Each named turn below is shown by a few rows before and after it. Which turns, in which order, take the first row of each later pair to the second? The first pair is answered.
k620:
[  7   6 -10  -5  33   5 -23   7   9   4  26  -8 -11   6  -5   4] => [ 13  -2  -4 -15  29  -2 -12  14   0  10  24  -2 -22  -1   2   5]
[ -1  11  -3  28  36 -21 -25  13   1 -13  16   0  -2   5  -5  11] => [ -2   2  -2  21  33 -17 -28   7  -7  -1  26  -2 -19   9 -11  11]
[ -1 -18  -7   2  -9  19  21 -25  13  -9 -10   1   3  -2   5   7] => [ -1 -18  -7   1  -9  19  21 -25  12  -7  -8   1   3   0   6   5]
k653:
[-22   3 -22  -1   2  20  14  -5  -1  23   9 -16  -2   6 -16  11] => [-17  -3 -16  -9   3  11  22   2 -10  29  10 -12 -14   1 -13  11]
[ 16 -12  15 -19  -2   2  16  15   0  -1   9  19 -15   6  24   3] => [  0  -1   1   2  -5  27   5  -6  20 -20   1  12  20  14  19   1]
[ -5   6   2   5 -10   9  -2  -3   1   4   3  -5   0  11  -2   2] => [ 0  4  6  0 -9  1  4  3 -3  8  5 -1 -8  8  0  3]
[ -5   7  -1   9  14 -12   3 -11  -3  -5   1   7  -1 -15   3   7] => [ -4   5  -1   8  13 -12   6 -11  -4  -7   0   7  -2 -18   5   7]
k291:
[ -3 -52  -7 -21 -34  24  32 -15  -4 -18 -45   3  -2 -32  28  -6] => [ -6 -43  -8 -12 -32  26  29 -16   4 -28 -50   2  13 -32  29  -7]
[  1  -5 -12 -25   5 -11 -13   6   4  12  -2   4  16   1   0 -18] => [  0  -4 -12 -24   6 -11 -14   6   5  11  -2   2  18   3   0 -17]
[ 10 -24  29 -17   8  -6  16   5 -26  16  -6   0  -9 -11  -3  -3] => [ 13 -13  33  -8  11 -13  18  14 -16   1 -19   2  11 -18   7  -6]
[  0 -14  -3 -10   1   3   9   0   1  -2   0  -2  -4  -9   6  -2] => [ -1 -12  -3  -7   1   3  10   2   5  -8  -4  -1   1 -10   8  -1]
Then:
Between the rows of a pair lie 2 to 3 turns.
[-24  26  -7   7   4  -2  -8 -15  12  31  34  -6 -15  19 -23  17] => [ -3  16  13 -12   5 -32  16  15  -5  35  25   5 -32  -6  -1  17] => k291 then k291
[  5 -15   6  -6 -19  15  26  -6 -15  -5 -15   7  -8 -13  12  -6] => [ -8   1  -5  14 -16  31   7 -22   2 -14 -12  -2  14   0   1  -6] => k291 then k620 then k291
[  7 -11   6  -9  -1 -10   7  16  -6  -1  -7   8 -11 -17   4   4] => [ -7  10  -5  13   6   3 -15   3  14 -15  -5  -1  15  -3  -6   6] => k620 then k620
[ 11   4  12  -8   6 -25   7  20  -7   2   2   6  -9  -9   9  -1] => [  0  14   5   2  14 -17 -15   8  -2  10  19  -1 -11   9  -8   2] => k653 then k620 then k653
[-10  21  -8  12  10  -2 -16  -2  12  -5  13  -8  13   8  -9   4] => [ -1  -3  -3 -12   2  -4  -4  -3 -10  17  24  -2 -23   4 -10   5] => k291 then k620
[  3  -1   3   4  -1  -2  11   7   8 -15 -17   5  14 -11  11  -3] => [ -9  -2  -8  10  -3  19  -3 -15  11  -9  -5  -2  12   5  -6  -2] => k291 then k291
[ -5  24   6  24  36 -15 -18  21   7  -9   4 -21  31  -8  14   1] => [-17  10  -6  17  30  10 -33  -9   0  15  32 -29   6  14 -11   5] => k291 then k291
[ 25  18  13   7  10 -34   5  19   4   9   9  -5  11   4  10  -3] => [ 15  20   2  20   5 -14   2   4  18  -8  -2  -9  35   6  10  -6] => k653 then k653
[ 19 -10  23 -15   4 -33  10  27 -15  15   0  16 -24  -1   9  -3] => [  7  10   9  13   2 -14   7  16  15 -24 -31  11  36  -4  17  -9] => k291 then k653
[ 19 -15  40 -30  -9  -3  32  24  -7   2   1  14 -33 -23   7 -10] => [ -6  36  19  23   6  16  -6   5  40 -34  -8  -3  34  -2  -5 -12] => k620 then k620
[-17 -13 -14   4  -7  32 -27 -13 -16   2   6  -1   4  22 -23  12] => [  5 -20   9 -19  -5  -7  -3  25 -36  15   4  11 -23   0  -4  13] => k653 then k291
[ -2  -1   4   2   5  -4   4   5   1 -22 -12  -5  15  -8  19 -21] => [-13  -4  -8   7   2  18  -9 -17   4 -13   3 -12   9   9   2 -18] => k291 then k291
[ -4   1 -10  10 -11  -6   8   1  34  -1 -13  -8  29  17   1   2] => [  2  -5   0  -6  -4 -23   3   9  14  30  14  -8 -11  23  -8   6] => k291 then k653
[ 14 -24   9   2  -2  -6 -11   3 -16   6  15   9 -32  -1  -1  11] => [  8 -12   1  22  -7   8  -9  -2   7 -31 -15   7  18  -9  11   4] => k620 then k653
[  1  -4   6  17  16   7   0  16  -1 -16  -7 -12  29  15  -8   3] => [ -2 -16   1   8  11  18  -4   2 -11   2   8 -15   7  27 -21   5] => k291 then k291
[ -9  32  -2  22   8  -1 -11   4  20 -20  -9 -10  36   4   2  -1] => [-19   6 -11   3   1  21 -21 -24   3  16  24 -14 -12  26 -24   4] => k291 then k291
[ -4  27   7  27   5 -20 -36  20  24  -9   5   0  28   6   6   3] => [ -9  -3   3   5  -4  -3 -41  -3   3  29  36  -3 -21  22 -15   8] => k291 then k620
[ 10 -16  -5  -8  -8  -7   8  -8   7  -1   4   7 -17 -24  21 -10] => [  0   2 -13  14  -2   2  -8 -17  25 -16   3   0  11 -16  16 -10] => k620 then k620
[  9  -9   8 -18   4   2   3  -6 -14  16   8   1 -19   7  -4   2] => [  1  17   1  10  11   5  -9  -6  12 -10  -7  -5  23   9   0   0] => k620 then k620 then k620
